One turn sends every row of this set to another row. A few are shown first. Where does it send the rows asked after them?
Zalof: [-10 -16 -12   9 -14 -11 -20 -16  -4 -32  -1  10 -16]
tugiv: [ -2  16 -21   7   5 -24 -23 -51  -5  -4  15   9  15]
feba: [ 11 -16 -28 -10 -28 -15 -24 -40  10 -15  36   9  23]
bas: [-16  -1 -26   8  -5 -17 -16 -21 -14 -15  34   6  35]
gebe: [ 12  -7   9 -17 -19  -1 -30  -5   2   1   8   2  12]
Vifa: [ -2  24  -8 -10   3   7 -26 -50  10 -24  15  14   5]
Buvi: [ -7  -4  -3 -15  21   4 -33 -38  16 -20  32  -3   4]
sirif: [-23   1 -16 -15  -7  -2 -11 -35   7 -19  41   2  12]
dal: [-17 -32  -9  -6 -14  -8 -22 -35   1   6  16   0  10]
zosip: [  3   1 -24 -22  -7   7   2 -35  -2 -39  13  -7   8]
siz: [ 23  -5 -35  -8  -5  -7 -54 -33  -2 -31   4  24   9]
molu: [  9 -13 -16 -26   2 -28 -43  -5  -4 -30   9  12  32]
Tele: [  2  20 -30 -32  -2 -28 -32 -23  -3 -30  15   6  12]
laro: [ -9 -22  -5  -4 -17 -19  -7 -25   8 -19   6 -14  34]
Timir: [  6   4  -9  -5 -22  -5 -14 -29  24 -16  23 -12  30]
Zep: [ 16 -20  -3 -12 -11  11 -42  -9  -1 -42  20  -7  10]
tik: [ -4 -17   4 -27   2  -3   0 -44   0 -17   7  19  16]
div: [  6   9 -14   4  12 -10 -44 -30 -20 -16  -3  -5  32]
rifa: [ 17  -4 -13  -7  15   2 -22 -36  29  -5  24  -2   7]
Losap: [-10 -22   6   4 -25 -13 -25 -32   7 -34   9   5  24]
nos: [ -5  14  -9 -11  11  27 -32 -18  -5 -25   9   5  17]
Ret: [ 10   1 -17 -25  18 -14 -34 -13 -19 -25  -7  15   1]
fifir: [ 21 -10  -8   2   4  -1 -32 -12  -3 -21 -23   0  21]
Fuzu: [ -7 -20  -9  13   5 -25 -40 -28 -13   0  14  15  20]
Nuno: [  6 -22 -28  -5 -18  -9 -33 -11 -23 -35  -4  18   8]
lasem: [  0 -32  -9  16  -8  -6 -18 -19   2 -32  -7  17  11]
big: [  3 -34 -21   0  -6 -15 -18   2   1 -13   5 -10  11]
vif: [ 17  -4  -3 -18  -1  -7 -33 -41   4 -34  -1 -11 -11]
dop: [-10   4 -13 -13   4  10 -18  -8 -18 -17 -12  -1   0]
zop: [ 12 -13 -41 -14 -20 -10 -33 -20  -7   5   4  16  23]
zigi: [  1  -7 -25  -3 -12  -1 -15 -42  19  -4  24 -17   7]
rufo: [  0 -12 -10 -18  31  21 -25 -21  -2 -20  14   3  16]
Daz: [  0 -19  -9 -14 -29 -39 -27 -22  -6 -17   8   7  18]
teni: [ -8  -8 -35 -26  -8   0 -34 -50 -12 -21  17  21  28]
neme: [ -3 -20 -30 -26   4 -37 -25 -25   2 -13  27  20   8]
dobop: [ 18   8 -35 -25  17  14 -30 -29  -8 -21  19  14  17]
pegek: [  2   9  -7   2   4  -6 -20   0  -1 -25  -9  11  -6]
vuv: [ 14  12 -11  -2  17   3 -27 -15   8 -50   7   8  15]
muv: [  4   2 -29  10  24 -15 -31 -35  -7 -39  29   5  21]
Mase: [  8 -21 -13  -8 -11   1  -2 -10   9  -9  28  23   1]
gune: [ 11   4 -13 -33   9 -15 -30 -43  11  -9  32   8  25]
rig: [  7  -3 -33  16   5 -19 -33  -3 -15 -15  18  -3   9]

sirif turns into Vifa
zosip turns into vif
Now find these:
nos turns into pegek
neme turns into teni
rifa turns into rufo
gune turns into dobop
div turns into rig

